128 stands for zero in the data rows.
Here are some points, each followed by its number:
[153. 116. 114. 119. 148. 132. 128. 186. 155. 114. 180. 127. 144. 131. 87. 136. 139. 131. 175. 144. 140. 106. 127. 76. 155. 126. 140. 107.] 0
[114. 95. 181. 123. 133. 144. 169. 98. 169. 94. 92. 195. 112. 218. 141. 134. 125. 155. 99. 119. 152. 124. 144. 124. 138. 127. 149. 98.] 1
[134. 132. 127. 134. 122. 128. 128. 116. 117. 137. 115. 131. 131. 136. 135. 129. 132. 129. 124. 137. 117. 126. 127. 140. 122. 125. 126. 138.] 2
[44. 27. 228. 88. 145. 241. 113. 125. 193. 127. 0. 200. 255. 178. 191. 255. 178. 6. 101. 32. 143. 65. 145. 153. 149. 185. 187. 108.] 3
[109. 122. 162. 88. 137. 119. 0. 127. 119. 100. 123. 110. 142. 87. 155. 129. 92. 102. 140. 106. 167. 140. 131. 62. 150. 129. 86. 135.] 4
[93. 158. 129. 99. 117. 127. 146. 153. 148. 127. 146. 127. 105. 141. 86. 130. 127. 133. 146. 145. 134. 157. 123. 98. 122. 94. 142. 102.] 5
[92. 115. 168. 107. 148. 139. 161. 156. 168. 108. 158. 153. 123. 129. 110. 132. 147. 135. 144. 161. 180. 119. 134. 127. 148. 129. 167. 87.] 6
[105. 141. 111. 145. 141. 158. 141. 157. 153. 137. 146. 89. 133. 103. 116. 130. 133. 103. 140. 111. 145. 137. 154. 147. 150. 120. 146. 112.] 7
[142. 128. 127. 160. 112. 121. 152. 81. 118. 149. 98. 146. 114. 145. 148. 133. 121. 116. 142. 180. 120. 125. 146. 139. 129. 118. 144. 142.] 8
[166. 123. 90. 134. 113. 130. 143. 123. 121. 121. 124. 127. 118. 152. 103. 117. 122. 126. 136. 139. 65. 118. 133. 136. 120. 119. 120. 128.] 9
[146. 131. 124. 151. 151. 114. 123. 138. 114. 131. 143. 115. 147. 127. 124. 123. 146. 134. 139. 127. 165. 115. 141. 129. 145. 133. 134. 158.] 10
[140. 124. 114. 112. 124. 130. 113. 147. 135. 126. 152. 124. 131. 104. 126. 125. 116. 130. 135. 143. 94. 128. 122. 118. 127. 136. 115. 117.] 11
[115. 132. 128. 137. 123. 135. 127. 120. 132. 129. 127. 129. 119. 120. 147. 124. 117. 131. 124. 135. 127. 143. 126. 123. 124. 130. 124. 123.] 12
[155. 128. 127. 139. 132. 100. 105. 126. 117. 122. 141. 107. 132. 137. 113. 90. 130. 143. 131. 131. 153. 116. 149. 150. 146. 120. 123. 144.] 13
[117. 125. 130. 155. 138. 158. 158. 129. 151. 126. 143. 124. 123. 140. 149. 105. 134. 148. 115. 128. 151. 128. 156. 159. 141. 134. 138. 110.] 14
Which five points above are nearest to each new point by angle? Their numbers follow each, nearest first.
[134. 131. 76. 172. 139. 154. 138. 132. 121. 143. 124. 70. 148. 52. 147. 134. 126. 69. 109. 94. 108. 123. 127. 180. 113. 149. 118. 155.] >> 7 10 2 11 9
[146. 127. 119. 134. 125. 121. 124. 123. 124. 125. 133. 123. 125. 138. 122. 120. 132. 138. 134. 133. 114. 120. 133. 132. 128. 123. 123. 132.] >> 9 13 2 8 11
[132. 123. 115. 163. 150. 122. 163. 120. 121. 136. 159. 116. 110. 101. 152. 81. 129. 162. 98. 110. 108. 108. 108. 168. 87. 148. 119. 119.] >> 14 12 9 2 13
[82. 113. 137. 167. 152. 135. 196. 132. 144. 117. 155. 122. 102. 75. 154. 109. 108. 125. 96. 88. 158. 122. 119. 157. 95. 157. 129. 95.] >> 14 12 7 6 1
[121. 128. 135. 141. 125. 129. 139. 115. 130. 131. 111. 126. 121. 133. 129. 131. 124. 112. 125. 122. 139. 126. 142. 134. 134. 124. 134. 133.] >> 8 3 1 14 7
[98. 44. 233. 0. 160. 57. 0. 202. 132. 42. 209. 220. 133. 101. 166. 117. 91. 213. 156. 136. 211. 110. 17. 0. 136. 177. 58. 77.] >> 4 0 6 11 5
[108. 177. 127. 85. 97. 86. 93. 138. 110. 133. 131. 87. 89. 98. 60. 125. 118. 105. 145. 141. 147. 163. 130. 84. 133. 86. 124. 146.] >> 5 4 13 0 11
[114. 157. 119. 110. 135. 125. 165. 144. 131. 135. 111. 67. 148. 141. 34. 153. 161. 78. 123. 53. 134. 117. 152. 179. 154. 92. 139. 137.] >> 7 5 3 10 13
[144. 98. 148. 112. 136. 164. 65. 124. 134. 113. 99. 169. 191. 129. 206. 161. 134. 134. 118. 122. 106. 117. 101. 118. 134. 170. 111. 124.] >> 3 4 2 1 11
[97. 151. 151. 89. 132. 108. 90. 133. 97. 125. 107. 113. 134. 112. 107. 144. 140. 116. 80. 42. 128. 131. 99. 126. 114. 130. 93. 150.] >> 4 3 2 13 5
[157. 118. 142. 138. 118. 48. 195. 89. 95. 139. 124. 162. 68. 144. 88. 99. 109. 117. 146. 164. 132. 99. 118. 135. 91. 117. 144. 156.] >> 8 9 2 13 1
[130. 170. 119. 140. 114. 107. 103. 104. 121. 131. 102. 91. 123. 184. 106. 71. 145. 171. 112. 104. 179. 175. 177. 177. 164. 79. 116. 138.] >> 13 14 10 2 7
[178. 106. 128. 134. 154. 71. 109. 118. 104. 117. 139. 98. 139. 127. 98. 81. 138. 139. 156. 135. 166. 96. 155. 160. 159. 118. 132. 150.] >> 13 10 0 9 4
[127. 77. 160. 151. 165. 153. 141. 120. 144. 122. 97. 174. 157. 124. 173. 166. 134. 78. 142. 132. 170. 86. 138. 130. 141. 154. 159. 114.] >> 3 1 6 8 14
[115. 130. 134. 145. 135. 138. 121. 120. 129. 133. 132. 118. 130. 93. 157. 121. 133. 126. 127. 132. 132. 125. 125. 135. 119. 142. 136. 133.] >> 12 14 7 4 10
[123. 128. 133. 128. 126. 123. 110. 125. 125. 127. 124. 127. 129. 117. 136. 127. 119. 124. 128. 127. 132. 132. 125. 118. 129. 131. 122. 133.] >> 4 12 11 3 13
[125. 144. 132. 109. 124. 91. 144. 140. 121. 120. 153. 120. 89. 123. 86. 97. 108. 145. 134. 140. 140. 138. 128. 105. 124. 109. 130. 125.] >> 5 13 0 6 11
[151. 130. 126. 150. 147. 114. 124. 134. 109. 132. 144. 113. 149. 127. 126. 118. 154. 132. 141. 131. 159. 117. 141. 126. 140. 131. 131. 158.] >> 10 13 0 7 14
[108. 100. 163. 109. 141. 151. 158. 162. 164. 116. 169. 144. 128. 127. 117. 127. 148. 144. 151. 158. 179. 121. 139. 134. 151. 139. 169. 93.] >> 6 0 14 5 7
[146. 147. 99. 119. 122. 123. 127. 138. 115. 136. 136. 101. 135. 119. 101. 124. 144. 138. 111. 103. 90. 126. 119. 146. 113. 126. 112. 145.] >> 9 11 2 13 7
[118. 136. 88. 159. 125. 181. 104. 131. 149. 142. 128. 85. 142. 90. 155. 136. 110. 83. 162. 153. 112. 156. 176. 123. 169. 125. 137. 120.] >> 7 12 11 4 14
[130. 151. 127. 137. 122. 126. 119. 121. 132. 127. 120. 110. 120. 163. 112. 100. 141. 150. 121. 122. 150. 148. 153. 155. 143. 105. 127. 129.] >> 13 14 10 1 7
[125. 85. 183. 144. 120. 140. 172. 85. 175. 74. 77. 212. 111. 255. 151. 131. 140. 196. 104. 115. 188. 138. 154. 136. 157. 134. 145. 84.] >> 1 14 6 3 8
[126. 127. 131. 138. 130. 131. 138. 120. 130. 130. 122. 128. 127. 131. 135. 128. 129. 128. 119. 119. 134. 128. 131. 140. 127. 131. 131. 133.] >> 14 1 2 3 8
[112. 125. 146. 128. 119. 122. 146. 119. 149. 107. 131. 149. 94. 172. 134. 101. 99. 172. 101. 124. 144. 148. 131. 123. 137. 124. 123. 92.] >> 1 14 12 6 5
[170. 120. 86. 134. 115. 132. 153. 125. 129. 114. 128. 127. 111. 157. 95. 125. 114. 126. 137. 141. 68. 128. 132. 138. 123. 114. 129. 127.] >> 9 11 8 2 0
[90. 127. 157. 119. 111. 136. 161. 116. 163. 106. 135. 160. 87. 185. 132. 109. 105. 181. 94. 126. 139. 162. 133. 111. 127. 114. 127. 83.] >> 1 5 14 6 12
[138. 142. 119. 120. 119. 100. 137. 136. 126. 130. 151. 115. 104. 130. 93. 104. 113. 140. 138. 148. 138. 138. 132. 120. 130. 105. 125. 122.] >> 5 13 0 9 11
[136. 128. 126. 117. 129. 98. 117. 137. 116. 120. 130. 116. 117. 137. 97. 109. 117. 126. 140. 131. 146. 129. 138. 108. 134. 108. 126. 129.] >> 13 5 0 4 10
[139. 113. 132. 103. 147. 127. 111. 148. 127. 120. 126. 129. 161. 117. 123. 148. 142. 112. 124. 95. 120. 103. 108. 132. 127. 141. 123. 130.] >> 3 4 0 11 10
[129. 111. 146. 131. 121. 135. 146. 108. 139. 114. 106. 163. 111. 182. 139. 120. 134. 149. 121. 128. 141. 128. 135. 137. 131. 126. 131. 114.] >> 1 14 8 6 3
[117. 130. 134. 122. 123. 122. 92. 130. 127. 123. 122. 117. 133. 110. 138. 130. 115. 116. 130. 117. 138. 133. 131. 115. 141. 135. 120. 135.] >> 4 12 11 3 13
